The table, row by row:
c(-22, -53, 6, -9, 9, -12, -44, -48, -8, 4, 48, 17, -16, -61, 23, 69, 22, -6, 37, -7, 9, 0, 23,
  -66, -3, 29, 74, 5, 15, -5, -3, 5, 44, 24, 64, -32, 66, 15, 1, 11, 16, -3, -9, -10, -76, 51,
  7, 18, -54, 64, -16, 74, -75, 33, -76, -46, 70, -51, 14, -17, 4, 11, -42, 0)
c(-31, -20, 8, 6, -32, 31, -11, 43, 16, -15, -4, 39, 18, 12, 38, -21, -25, 16, -3, 17, -25, 17, -12,
  -32, 107, 8, 14, -57, -11, -17, -3, 16, -34, -32, -49, 28, 22, 17, -5, -46, 11, -1, -54, -24, -34, -82,
  60, -28, 21, -19, 50, 22, -8, 57, -17, -15, 3, 10, 9, -5, -1, -38, 45, 15)
c(24, -22, -27, 82, -55, -9, -2, -2, -37, 12, -13, -12, 40, 66, -66, -14, 114, 1, 34, 38, -20, 45, 95,
  65, -38, 56, 3, 125, 69, 40, -50, 74, -27, 30, -52, -6, -5, -58, 27, -65, 18, -29, 19, -10, 61, -18,
  -58, 48, 52, 19, 9, 36, 62, 38, -48, -3, -70, 1, 26, -12, -70, 18, 18, 16)
c(-8, 8, -15, 53, 12, -25, 45, -3, 1, 16, 11, -49, 3, 4, -23, 3, -1, -24, 5, -72, 4, 18, -13,
  -44, -93, -46, 91, -7, 9, 4, 4, -4, 57, -22, -3, 36, 0, 32, 13, 55, -48, 2, -13, 31, -36, -2,
  -52, -31, -2, 28, -48, 2, 13, -52, 55, 7, 15, 54, -25, -33, -24, -76, -29, -11)
c(-47, 17, -17, 48, 6, 16, 5, -7, -57, -29, 47, 36, -60, -9, -14, -8, -30, -8, -16, -38, -8, -10, 21,
  -72, 10, -27, 39, 27, -44, -26, 44, 41, 35, 25, -40, 69, -9, 16, 45, -8, 40, 2, -14, 80, -45, -57,
  -9, 15, 38, -16, 22, -3, 2, 53, -29, -33, -17, 30, -29, -18, -6, 35, -16, -8)
c(-23, -10, 69, -25, -84, -12, 24, 47, 16, -16, -26, 17, -3, 29, 23, -1, 26, -32, -26, -28, -73, -19, -15,
  32, 85, -34, -3, -33, 14, -28, -20, -32, -35, 57, -5, -5, 54, -11, -33, -55, 15, -2, -36, -88, -9, -61,
  91, -11, 12, -65, 42, 38, -23, 33, -22, 17, 29, 4, 44, 54, 31, -4, 20, -12)
c(-44, -16, -18, -75, 56, 5, -6, -38, -9, -29, 30, 9, 14, -42, -3, -61, -7, -14, 12, 87, 10, 43, 30,
  -48, -21, 79, 40, 23, -16, -5, -11, 49, 17, -29, -11, 20, -17, -31, 29, 24, -29, 24, -11, 87, 14, 24,
  -53, -2, -54, -28, 14, -43, 16, -36, 43, -14, -46, -55, -23, -28, -19, -31, -46, 40)
c(0, -10, -4, 24, -51, -2, -2, -45, -11, -6, -7, 35, 18, 17, -18, 4, 48, 39, 18, 16, -4, 6, 32,
  31, -32, 4, -17, 64, 11, -2, -40, 74, -34, -5, 20, -11, 42, -59, 7, -59, 15, -53, 1, -1, 17, 1,
  23, 52, 39, -3, 43, 9, 50, 37, -57, -3, -39, -13, -4, 25, 7, -12, 7, 25)
c(1, -60, 22, 28, -15, 34, -43, -68, 56, 3, 3, 32, 22, -10, 20, 69, -2, 13, 24, 31, -40, 5, -18,
  10, -24, -28, 24, 69, -4, 0, -62, 34, 8, -22, -13, -13, 52, -13, -10, -15, -2, 14, -41, -6, 30, 16,
  -43, 81, -1, 57, 37, 65, 54, 47, -50, -27, -1, 0, -5, -12, -63, 28, 4, 33)
c(-57, 1, -26, -2, 16, -38, -10, 18, -12, 27, 35, -32, 12, 4, -52, 15, 22, -25, 22, -45, -51, -20, 71,
  -51, -60, 64, -9, 6, 10, 0, 25, -3, 36, 48, -5, 3, 25, -14, -29, 43, -7, 5, 18, -21, 4, 33,
  -13, -8, -18, 42, -56, 71, -33, 54, -15, -30, 18, -31, -8, -20, -7, -40, -40, -37)
c(-16, -25, 22, -42, 9, -42, -11, -20, 24, 8, -24, -43, 38, 26, -14, 8, 22, -4, -18, 26, -9, 29, -12,
  18, 40, -10, 14, -38, 51, 4, -10, 6, -4, -4, 11, -20, 18, -5, -65, 16, -43, 17, -6, -61, 4, -41,
  2, -24, -16, 6, 2, 24, -10, -25, 82, 43, 19, -41, 0, 33, -10, -70, -3, 28)
c(31, 67, -25, 48, -39, 45, 4, 0, -15, -40, 14, 55, -33, 14, -24, 24, 7, 48, -49, -58, -2, -57, 21,
  -23, 2, -13, -24, 29, -35, 2, 19, -26, 3, 3, -13, 27, 2, 30, 39, -13, 59, -13, 11, 13, 20, 2,
  9, 62, 66, -6, -1, -12, -9, 11, -74, -36, 4, 52, -24, -5, -34, 90, 9, -92)
c(-12, -14, -13, 35, -15, -65, 28, -21, -56, 14, -61, -65, 43, 47, -43, -34, 103, -7, 30, -5, -9, 2, 72,
  78, -62, 40, -27, 93, 55, 39, -57, 54, -22, 16, -50, 10, -41, -36, 15, -40, -4, -54, 22, -26, 61, -44,
  -28, 26, 41, 13, 8, -11, 72, 28, 0, 3, -52, -7, 34, 4, 19, -17, 54, 5)
c(-29, -15, -28, 36, 0, -56, 41, 29, -12, -17, 81, -41, 19, 24, -64, -28, 44, -27, -12, -90, 8, 11, 65,
  -30, 4, 74, 15, 6, 25, 4, 41, -5, 38, 21, -4, 5, 42, -38, -2, 2, 5, -11, 8, -51, -37, -7,
  23, -1, 2, 26, -59, 53, -61, 20, 25, -8, 38, -35, -9, 16, 39, -97, -51, -40)
c(-7, -25, -37, 48, -69, 14, -26, -34, 11, 1, -14, -16, 1, 36, -32, 13, 58, 15, 15, 16, -15, 18, 20,
  34, -15, 7, -15, 59, 12, 16, -49, 35, -21, 41, 5, -24, 4, -30, 10, -24, 9, -31, 21, 2, 64, -21,
  -16, 68, 10, 36, 15, 1, 43, 41, -28, 8, -8, 1, 13, -25, -21, -16, -5, 25)
c(-8, 9, -64, 44, -5, -36, 17, 20, -40, -21, -37, -61, 22, 46, -79, -48, 102, -16, 42, -53, 4, -12, 67,
  23, -43, 54, -41, 71, 35, 35, -1, 26, -23, 26, -21, -12, -15, -62, 21, -22, -8, -33, 41, 6, 56, -47,
  -25, -15, 17, 0, -2, -10, 44, -9, -13, -2, -3, -2, 5, 66, -20, -50, 36, 1)
c(-9, -43, -20, 32, -21, -44, -17, 1, -52, 12, 6, -19, 31, 34, -78, -19, 93, 6, 10, 3, -32, 27, 40,
  54, -45, 52, -17, 52, 38, 13, -17, 20, -1, -1, -25, 27, 6, -84, -12, -12, 0, -30, 16, -55, 56, -38,
  9, -5, 13, -4, -49, -6, 44, 43, 7, 0, -39, -13, 10, 8, -3, -68, -17, -30)
c(35, -16, -25, -28, 62, -13, 12, -47, -49, 6, 16, -15, 10, -30, -8, -34, 23, -2, 40, 40, 18, 43, 15,
  1, -73, 20, -9, 52, -7, 4, -5, 25, 35, -44, 43, 6, -9, -9, 11, 35, -30, 4, 32, 92, 8, 69,
  -75, 5, -56, 24, -55, -1, 1, -40, 51, 17, -16, -16, -35, -15, 4, -2, -12, 17)
c(-35, -18, 14, -21, 33, -9, -20, 5, 21, -16, 29, -5, -5, -11, 2, -59, -27, -20, 2, 53, 11, 26, -17,
  -36, 26, 24, 25, -19, -26, -11, 0, 22, -7, -13, -22, -35, 31, -30, 16, -11, -42, -2, -21, 20, -20, -45,
  -10, -41, -59, 1, -4, -32, 16, 41, 25, 4, -10, -30, -7, -1, -12, -45, -1, 44)
c(-51, -12, -20, 13, 7, -16, 0, -25, 7, -4, 40, 6, -9, -10, -26, 37, 46, -30, 37, -66, -9, -4, 93,
  -41, -46, 59, 37, 6, 38, -5, 14, 8, 43, 64, 59, 0, 84, -33, -11, 33, 0, -19, -19, -28, -8, 50,
  -8, 46, -41, 84, -37, 88, -32, 70, -42, -57, 42, -56, 22, 13, 7, -43, -14, -58)
c(-14, 24, -34, 31, -24, -91, 42, 12, -41, 16, 38, -61, -1, -4, -90, -34, 90, -38, 15, -42, -13, -13, 81,
  16, -65, 103, -26, 24, 61, 53, 1, 30, 27, -8, 34, 3, -29, -72, -12, -3, -12, -39, 28, -45, 0, -22,
  20, -11, 13, 3, -27, 33, 14, 43, -7, -18, -5, -14, -1, 44, 14, -56, -2, -43)
c(27, 5, -27, -43, 32, 5, 15, 1, 22, -20, 34, 50, -48, 1, 36, -30, 2, 7, 23, 20, -10, 20, 11,
  -30, 14, 49, -63, 20, 12, 27, 34, -14, 5, -13, 12, -24, 0, 16, 47, 8, 30, 19, 10, 99, 5, -18,
  -41, 39, 11, -1, 7, -36, 34, 48, -36, 11, -6, -27, -22, -21, -30, 45, 21, -23)
c(20, 27, -21, -6, 31, 18, -6, -23, -39, 9, 23, 34, -13, -8, -16, -42, -5, 1, 35, 71, 42, 34, 9,
  -31, -49, 45, -19, 45, -16, -15, 4, 37, 47, -48, 11, -6, -52, 3, 49, 14, -23, 11, 23, 101, -37, 40,
  -41, 1, -19, -12, -17, -1, 13, -27, 14, 6, -8, -27, -37, -2, -9, 12, -32, 0)
c(32, 23, 18, 40, 56, -15, 13, -53, -13, 19, -18, -19, 38, 6, -12, -24, -9, -5, 24, 41, 10, 33, -23,
  -8, -55, 19, 16, 8, 13, 3, -27, -6, 25, -22, -21, 13, -43, -17, -2, 76, -42, 10, -24, 37, -14, 11,
  -54, -22, -52, 35, -33, -8, 47, -32, 55, 7, -39, -16, -35, -2, -16, -69, -19, 36)
c(-26, -7, -31, 50, 8, -68, 5, 17, -59, -22, 9, -59, 12, 9, -68, -53, 88, -43, 7, -40, -15, 37, 86,
  49, -34, 28, 2, 42, 48, 47, -35, 12, -33, 28, -38, 5, 25, -68, -25, -34, -11, -29, 29, -62, 39, -13,
  -16, 15, 34, 15, -32, -18, 32, 43, -5, -4, -61, 10, 7, 45, 5, -63, 36, -15)
c(-22, -29, 11, 31, -55, 39, 6, -3, 29, 20, -40, -54, -26, 32, 43, 25, -20, 0, -46,
  -73, -27, -13, -12, 18, 76, -27, 10, -26, 24, -40, -44, -14, -41, 30, -30, 4, 11, 9,
  -47, -5, -16, 5, -8, -110, -43, -30, 17, -5, 58, -10, 9, 19, -33, 18, -31, 27, 14,
  -2, 27, 22, 24, -47, 16, 0)
c(-32, -46, -5, 51, -33, 30, -19, -43, 15, 1, -20, 12, 2, 24, -36, 14, 102, -6, 22, 23, -51, 10, 40,
  52, -9, 12, -22, 39, 23, 10, -61, 23, -8, 17, -3, -21, 29, -24, 25, -42, -14, -23, -9, -11, 23, 1,
  -1, 51, 5, 16, 50, 44, 55, 33, -76, 3, -35, -30, 0, 14, -52, 0, -2, 25)
c(4, -24, 58, 34, -22, -55, -9, 22, 51, 37, -65, -53, 19, 44, 1, 39, 26, 3, -55,
  -55, 1, -33, -1, 79, -36, -39, 42, -28, 54, 11, -33, -32, -19, 22, 2, -4, 17, 17,
  -42, 29, -49, -9, -4, -114, 7, 3, 20, -8, 29, 20, -7, 29, -8, -19, 3, 37, 40,
  16, 41, 7, 22, -51, -6, 14)
c(23, -10, 28, 54, -30, -9, -14, 55, 0, 18, -50, -56, 22, 15, -2, 53, 15, -2, -18, -64, -30, -1, -2,
  21, 4, -22, -2, -30, 63, 21, -6, -45, -26, 61, 10, -10, 27, -9, -44, -31, -20, 2, 13, -79, 33, 44,
  15, -40, 45, 2, -11, 7, -15, 13, -46, 18, 33, 21, 28, 9, 32, 14, -22, 14)
c(11, 17, -32, -51, 39, -18, 27, -31, -26, 22, 26, 7, -14, -41, -26, -8, -4, 12, 42, 21, 63, 6, 22,
  -42, -22, 4, -13, 33, -1, 11, -36, 50, 30, -25, 6, 6, -25, -23, 34, 30, 20, 5, 35, 127, 26, 43,
  -41, -3, -32, 19, -18, -50, 28, -31, 23, -20, 1, -14, -38, -6, -31, 25, 0, -1)
c(-21, -29, -19, 23, -13, -24, 16, -32, -43, 4, -15, -47, 17, 11, -65, -48, 106, 0, 17, -5, -1, -1, 51,
  50, -7, 60, 5, 40, 9, 45, -15, 13, -1, -18, 3, -8, 0, -69, 7, -36, 11, -27, 31, -11, 71, -24,
  -10, 40, 22, 31, -16, 41, 39, 46, 5, -30, -34, -8, 22, 17, -34, -26, 1, -7)
c(36, 31, 15, 54, -55, 18, 23, 36, 0, -3, -22, -37, -18, 10, -43, 33, 6, -17, -24, -37, -28, -17, -5,
  45, -39, -23, 8, -60, 8, 0, -5, -13, 28, 38, 4, -14, -17, 57, 1, 13, 5, -21, 14, -58, 29, 24,
  23, 31, 50, -20, -5, 16, 6, 8, -9, 40, 29, 47, 19, 0, 24, -2, 12, -40)
c(-30, 58, 7, 66, 17, 20, 0, -26, -18, 4, 31, 3, -26, -16, 16, -19, -73, -39, -46, -63, 5, -9, -28,
  -80, -12, -11, 46, -38, -9, -58, 24, 5, 34, 15, -62, 94, 6, 30, 37, 1, 20, 17, -21, -23, -72, -34,
  11, -8, 6, -7, -11, 38, 15, 50, -2, -32, 22, 56, -27, 20, -42, -42, 33, -20)
c(25, -16, -35, 54, -18, 10, 10, -45, 60, 22, 22, 18, -10, -7, -13, 31, -5, 19, 44, -6, -1, 10, 10,
  -23, -39, 22, 30, 0, 16, 32, 4, 30, 30, 27, 13, -41, 68, -24, -18, -7, 36, 0, -23, 10, -14, 13,
  -26, 30, 17, 59, -7, 76, -8, 65, -59, -56, 30, -20, 5, 29, -55, 16, -40, 18)
c(-20, -40, -56, 42, -46, -35, 28, 24, -51, -43, -5, -34, 24, 29, -73, -48, 96, 9, -5, -18, -21, -2, 46,
  24, -49, 34, -38, 42, 41, 31, -54, 7, 6, 3, -26, -34, -15, -50, 20, -35, 4, -5, 12, -41, 70, -24,
  -27, 23, 0, -19, 4, 4, 35, 4, -10, 18, -29, 24, 23, -15, 20, -17, 51, -26)
c(-11, 41, -27, 76, -6, 36, 24, 10, -42, 4, 17, 4, -37, -16, -62, -15, -18, -20, -47, -32, -11, 0, -24,
  -47, -66, -33, 53, 1, -52, -12, 16, 1, 50, 14, -14, 55, -25, 38, 42, 33, -8, 19, -17, 27, -45, -1,
  -34, 32, 58, -3, 14, -4, -14, -28, 17, -4, 20, 1, -22, -2, 17, 23, 18, -27)
c(15, -37, 3, 45, -18, 13, -25, -41, 19, 27, -54, 38, -18, 2, -32, 34, 58, 16, 64, 13, -26, 48, 63,
  15, -29, 12, -16, 40, 4, 22, -30, 38, -19, -18, -22, -42, 44, -50, -49, -18, 2, -21, 11, 0, 34, -1,
  -52, 61, 4, 15, 50, 37, 58, 42, -75, -38, -27, 20, 23, 22, -48, -21, 4, 22)
c(24, -57, 44, -11, 11, -25, -9, 36, 18, 43, -14, -29, 59, 1, 5, 28, 26, 13, 22, 1, -1, -22, -22,
  68, -13, 6, -28, -13, 39, 31, -9, -14, 2, -10, 22, -64, 0, -43, -35, -6, -17, -1, 10, -36, 41, 60,
  5, -8, 2, 34, -5, 30, -24, -19, -18, 40, -9, 9, 38, -18, 27, 28, -8, 26)
Each row is the sum of points on 2 lines or planes, taken from one hidden set. Lines and planes are numbered from 0, as they first appear below.
Rows drawn again from the table, each followed by the numbers of its lines or planes, largest part first:
c(-22, -53, 6, -9, 9, -12, -44, -48, -8, 4, 48, 17, -16, -61, 23, 69, 22, -6, 37, -7, 9, 0, 23,
  -66, -3, 29, 74, 5, 15, -5, -3, 5, 44, 24, 64, -32, 66, 15, 1, 11, 16, -3, -9, -10, -76, 51,
  7, 18, -54, 64, -16, 74, -75, 33, -76, -46, 70, -51, 14, -17, 4, 11, -42, 0) 0 1
c(15, -37, 3, 45, -18, 13, -25, -41, 19, 27, -54, 38, -18, 2, -32, 34, 58, 16, 64, 13, -26, 48, 63,
  15, -29, 12, -16, 40, 4, 22, -30, 38, -19, -18, -22, -42, 44, -50, -49, -18, 2, -21, 11, 0, 34, -1,
  -52, 61, 4, 15, 50, 37, 58, 42, -75, -38, -27, 20, 23, 22, -48, -21, 4, 22) 1 0
c(35, -16, -25, -28, 62, -13, 12, -47, -49, 6, 16, -15, 10, -30, -8, -34, 23, -2, 40, 40, 18, 43, 15,
  1, -73, 20, -9, 52, -7, 4, -5, 25, 35, -44, 43, 6, -9, -9, 11, 35, -30, 4, 32, 92, 8, 69,
  -75, 5, -56, 24, -55, -1, 1, -40, 51, 17, -16, -16, -35, -15, 4, -2, -12, 17) 2 3
c(1, -60, 22, 28, -15, 34, -43, -68, 56, 3, 3, 32, 22, -10, 20, 69, -2, 13, 24, 31, -40, 5, -18,
  10, -24, -28, 24, 69, -4, 0, -62, 34, 8, -22, -13, -13, 52, -13, -10, -15, -2, 14, -41, -6, 30, 16,
  -43, 81, -1, 57, 37, 65, 54, 47, -50, -27, -1, 0, -5, -12, -63, 28, 4, 33) 0 1
c(-51, -12, -20, 13, 7, -16, 0, -25, 7, -4, 40, 6, -9, -10, -26, 37, 46, -30, 37, -66, -9, -4, 93,
  -41, -46, 59, 37, 6, 38, -5, 14, 8, 43, 64, 59, 0, 84, -33, -11, 33, 0, -19, -19, -28, -8, 50,
  -8, 46, -41, 84, -37, 88, -32, 70, -42, -57, 42, -56, 22, 13, 7, -43, -14, -58) 1 0
c(25, -16, -35, 54, -18, 10, 10, -45, 60, 22, 22, 18, -10, -7, -13, 31, -5, 19, 44, -6, -1, 10, 10,
  -23, -39, 22, 30, 0, 16, 32, 4, 30, 30, 27, 13, -41, 68, -24, -18, -7, 36, 0, -23, 10, -14, 13,
  -26, 30, 17, 59, -7, 76, -8, 65, -59, -56, 30, -20, 5, 29, -55, 16, -40, 18) 1 0
c(24, -22, -27, 82, -55, -9, -2, -2, -37, 12, -13, -12, 40, 66, -66, -14, 114, 1, 34, 38, -20, 45, 95,
  65, -38, 56, 3, 125, 69, 40, -50, 74, -27, 30, -52, -6, -5, -58, 27, -65, 18, -29, 19, -10, 61, -18,
  -58, 48, 52, 19, 9, 36, 62, 38, -48, -3, -70, 1, 26, -12, -70, 18, 18, 16) 1 0
c(-22, -29, 11, 31, -55, 39, 6, -3, 29, 20, -40, -54, -26, 32, 43, 25, -20, 0, -46,
  -73, -27, -13, -12, 18, 76, -27, 10, -26, 24, -40, -44, -14, -41, 30, -30, 4, 11, 9,
  -47, -5, -16, 5, -8, -110, -43, -30, 17, -5, 58, -10, 9, 19, -33, 18, -31, 27, 14,
  -2, 27, 22, 24, -47, 16, 0) 3 2
c(-31, -20, 8, 6, -32, 31, -11, 43, 16, -15, -4, 39, 18, 12, 38, -21, -25, 16, -3, 17, -25, 17, -12,
  -32, 107, 8, 14, -57, -11, -17, -3, 16, -34, -32, -49, 28, 22, 17, -5, -46, 11, -1, -54, -24, -34, -82,
  60, -28, 21, -19, 50, 22, -8, 57, -17, -15, 3, 10, 9, -5, -1, -38, 45, 15) 2 3
c(36, 31, 15, 54, -55, 18, 23, 36, 0, -3, -22, -37, -18, 10, -43, 33, 6, -17, -24, -37, -28, -17, -5,
  45, -39, -23, 8, -60, 8, 0, -5, -13, 28, 38, 4, -14, -17, 57, 1, 13, 5, -21, 14, -58, 29, 24,
  23, 31, 50, -20, -5, 16, 6, 8, -9, 40, 29, 47, 19, 0, 24, -2, 12, -40) 2 3
c(-47, 17, -17, 48, 6, 16, 5, -7, -57, -29, 47, 36, -60, -9, -14, -8, -30, -8, -16, -38, -8, -10, 21,
  -72, 10, -27, 39, 27, -44, -26, 44, 41, 35, 25, -40, 69, -9, 16, 45, -8, 40, 2, -14, 80, -45, -57,
  -9, 15, 38, -16, 22, -3, 2, 53, -29, -33, -17, 30, -29, -18, -6, 35, -16, -8) 3 2
c(-8, 9, -64, 44, -5, -36, 17, 20, -40, -21, -37, -61, 22, 46, -79, -48, 102, -16, 42, -53, 4, -12, 67,
  23, -43, 54, -41, 71, 35, 35, -1, 26, -23, 26, -21, -12, -15, -62, 21, -22, -8, -33, 41, 6, 56, -47,
  -25, -15, 17, 0, -2, -10, 44, -9, -13, -2, -3, -2, 5, 66, -20, -50, 36, 1) 0 1
c(-44, -16, -18, -75, 56, 5, -6, -38, -9, -29, 30, 9, 14, -42, -3, -61, -7, -14, 12, 87, 10, 43, 30,
  -48, -21, 79, 40, 23, -16, -5, -11, 49, 17, -29, -11, 20, -17, -31, 29, 24, -29, 24, -11, 87, 14, 24,
  -53, -2, -54, -28, 14, -43, 16, -36, 43, -14, -46, -55, -23, -28, -19, -31, -46, 40) 3 2
c(20, 27, -21, -6, 31, 18, -6, -23, -39, 9, 23, 34, -13, -8, -16, -42, -5, 1, 35, 71, 42, 34, 9,
  -31, -49, 45, -19, 45, -16, -15, 4, 37, 47, -48, 11, -6, -52, 3, 49, 14, -23, 11, 23, 101, -37, 40,
  -41, 1, -19, -12, -17, -1, 13, -27, 14, 6, -8, -27, -37, -2, -9, 12, -32, 0) 3 2
c(-11, 41, -27, 76, -6, 36, 24, 10, -42, 4, 17, 4, -37, -16, -62, -15, -18, -20, -47, -32, -11, 0, -24,
  -47, -66, -33, 53, 1, -52, -12, 16, 1, 50, 14, -14, 55, -25, 38, 42, 33, -8, 19, -17, 27, -45, -1,
  -34, 32, 58, -3, 14, -4, -14, -28, 17, -4, 20, 1, -22, -2, 17, 23, 18, -27) 2 3
c(-20, -40, -56, 42, -46, -35, 28, 24, -51, -43, -5, -34, 24, 29, -73, -48, 96, 9, -5, -18, -21, -2, 46,
  24, -49, 34, -38, 42, 41, 31, -54, 7, 6, 3, -26, -34, -15, -50, 20, -35, 4, -5, 12, -41, 70, -24,
  -27, 23, 0, -19, 4, 4, 35, 4, -10, 18, -29, 24, 23, -15, 20, -17, 51, -26) 0 1
c(11, 17, -32, -51, 39, -18, 27, -31, -26, 22, 26, 7, -14, -41, -26, -8, -4, 12, 42, 21, 63, 6, 22,
  -42, -22, 4, -13, 33, -1, 11, -36, 50, 30, -25, 6, 6, -25, -23, 34, 30, 20, 5, 35, 127, 26, 43,
  -41, -3, -32, 19, -18, -50, 28, -31, 23, -20, 1, -14, -38, -6, -31, 25, 0, -1) 3 2
c(24, -57, 44, -11, 11, -25, -9, 36, 18, 43, -14, -29, 59, 1, 5, 28, 26, 13, 22, 1, -1, -22, -22,
  68, -13, 6, -28, -13, 39, 31, -9, -14, 2, -10, 22, -64, 0, -43, -35, -6, -17, -1, 10, -36, 41, 60,
  5, -8, 2, 34, -5, 30, -24, -19, -18, 40, -9, 9, 38, -18, 27, 28, -8, 26) 3 2
c(-26, -7, -31, 50, 8, -68, 5, 17, -59, -22, 9, -59, 12, 9, -68, -53, 88, -43, 7, -40, -15, 37, 86,
  49, -34, 28, 2, 42, 48, 47, -35, 12, -33, 28, -38, 5, 25, -68, -25, -34, -11, -29, 29, -62, 39, -13,
  -16, 15, 34, 15, -32, -18, 32, 43, -5, -4, -61, 10, 7, 45, 5, -63, 36, -15) 0 1
c(-23, -10, 69, -25, -84, -12, 24, 47, 16, -16, -26, 17, -3, 29, 23, -1, 26, -32, -26, -28, -73, -19, -15,
  32, 85, -34, -3, -33, 14, -28, -20, -32, -35, 57, -5, -5, 54, -11, -33, -55, 15, -2, -36, -88, -9, -61,
  91, -11, 12, -65, 42, 38, -23, 33, -22, 17, 29, 4, 44, 54, 31, -4, 20, -12) 3 2
c(-8, 8, -15, 53, 12, -25, 45, -3, 1, 16, 11, -49, 3, 4, -23, 3, -1, -24, 5, -72, 4, 18, -13,
  -44, -93, -46, 91, -7, 9, 4, 4, -4, 57, -22, -3, 36, 0, 32, 13, 55, -48, 2, -13, 31, -36, -2,
  -52, -31, -2, 28, -48, 2, 13, -52, 55, 7, 15, 54, -25, -33, -24, -76, -29, -11) 2 3
c(27, 5, -27, -43, 32, 5, 15, 1, 22, -20, 34, 50, -48, 1, 36, -30, 2, 7, 23, 20, -10, 20, 11,
  -30, 14, 49, -63, 20, 12, 27, 34, -14, 5, -13, 12, -24, 0, 16, 47, 8, 30, 19, 10, 99, 5, -18,
  -41, 39, 11, -1, 7, -36, 34, 48, -36, 11, -6, -27, -22, -21, -30, 45, 21, -23) 3 2
c(-29, -15, -28, 36, 0, -56, 41, 29, -12, -17, 81, -41, 19, 24, -64, -28, 44, -27, -12, -90, 8, 11, 65,
  -30, 4, 74, 15, 6, 25, 4, 41, -5, 38, 21, -4, 5, 42, -38, -2, 2, 5, -11, 8, -51, -37, -7,
  23, -1, 2, 26, -59, 53, -61, 20, 25, -8, 38, -35, -9, 16, 39, -97, -51, -40) 0 1
c(-21, -29, -19, 23, -13, -24, 16, -32, -43, 4, -15, -47, 17, 11, -65, -48, 106, 0, 17, -5, -1, -1, 51,
  50, -7, 60, 5, 40, 9, 45, -15, 13, -1, -18, 3, -8, 0, -69, 7, -36, 11, -27, 31, -11, 71, -24,
  -10, 40, 22, 31, -16, 41, 39, 46, 5, -30, -34, -8, 22, 17, -34, -26, 1, -7) 1 0
c(23, -10, 28, 54, -30, -9, -14, 55, 0, 18, -50, -56, 22, 15, -2, 53, 15, -2, -18, -64, -30, -1, -2,
  21, 4, -22, -2, -30, 63, 21, -6, -45, -26, 61, 10, -10, 27, -9, -44, -31, -20, 2, 13, -79, 33, 44,
  15, -40, 45, 2, -11, 7, -15, 13, -46, 18, 33, 21, 28, 9, 32, 14, -22, 14) 3 2
c(-32, -46, -5, 51, -33, 30, -19, -43, 15, 1, -20, 12, 2, 24, -36, 14, 102, -6, 22, 23, -51, 10, 40,
  52, -9, 12, -22, 39, 23, 10, -61, 23, -8, 17, -3, -21, 29, -24, 25, -42, -14, -23, -9, -11, 23, 1,
  -1, 51, 5, 16, 50, 44, 55, 33, -76, 3, -35, -30, 0, 14, -52, 0, -2, 25) 1 0
c(-16, -25, 22, -42, 9, -42, -11, -20, 24, 8, -24, -43, 38, 26, -14, 8, 22, -4, -18, 26, -9, 29, -12,
  18, 40, -10, 14, -38, 51, 4, -10, 6, -4, -4, 11, -20, 18, -5, -65, 16, -43, 17, -6, -61, 4, -41,
  2, -24, -16, 6, 2, 24, -10, -25, 82, 43, 19, -41, 0, 33, -10, -70, -3, 28) 3 2
c(-9, -43, -20, 32, -21, -44, -17, 1, -52, 12, 6, -19, 31, 34, -78, -19, 93, 6, 10, 3, -32, 27, 40,
  54, -45, 52, -17, 52, 38, 13, -17, 20, -1, -1, -25, 27, 6, -84, -12, -12, 0, -30, 16, -55, 56, -38,
  9, -5, 13, -4, -49, -6, 44, 43, 7, 0, -39, -13, 10, 8, -3, -68, -17, -30) 0 1
c(-14, 24, -34, 31, -24, -91, 42, 12, -41, 16, 38, -61, -1, -4, -90, -34, 90, -38, 15, -42, -13, -13, 81,
  16, -65, 103, -26, 24, 61, 53, 1, 30, 27, -8, 34, 3, -29, -72, -12, -3, -12, -39, 28, -45, 0, -22,
  20, -11, 13, 3, -27, 33, 14, 43, -7, -18, -5, -14, -1, 44, 14, -56, -2, -43) 0 1
c(31, 67, -25, 48, -39, 45, 4, 0, -15, -40, 14, 55, -33, 14, -24, 24, 7, 48, -49, -58, -2, -57, 21,
  -23, 2, -13, -24, 29, -35, 2, 19, -26, 3, 3, -13, 27, 2, 30, 39, -13, 59, -13, 11, 13, 20, 2,
  9, 62, 66, -6, -1, -12, -9, 11, -74, -36, 4, 52, -24, -5, -34, 90, 9, -92) 3 2
c(0, -10, -4, 24, -51, -2, -2, -45, -11, -6, -7, 35, 18, 17, -18, 4, 48, 39, 18, 16, -4, 6, 32,
  31, -32, 4, -17, 64, 11, -2, -40, 74, -34, -5, 20, -11, 42, -59, 7, -59, 15, -53, 1, -1, 17, 1,
  23, 52, 39, -3, 43, 9, 50, 37, -57, -3, -39, -13, -4, 25, 7, -12, 7, 25) 1 0
c(-12, -14, -13, 35, -15, -65, 28, -21, -56, 14, -61, -65, 43, 47, -43, -34, 103, -7, 30, -5, -9, 2, 72,
  78, -62, 40, -27, 93, 55, 39, -57, 54, -22, 16, -50, 10, -41, -36, 15, -40, -4, -54, 22, -26, 61, -44,
  -28, 26, 41, 13, 8, -11, 72, 28, 0, 3, -52, -7, 34, 4, 19, -17, 54, 5) 0 1
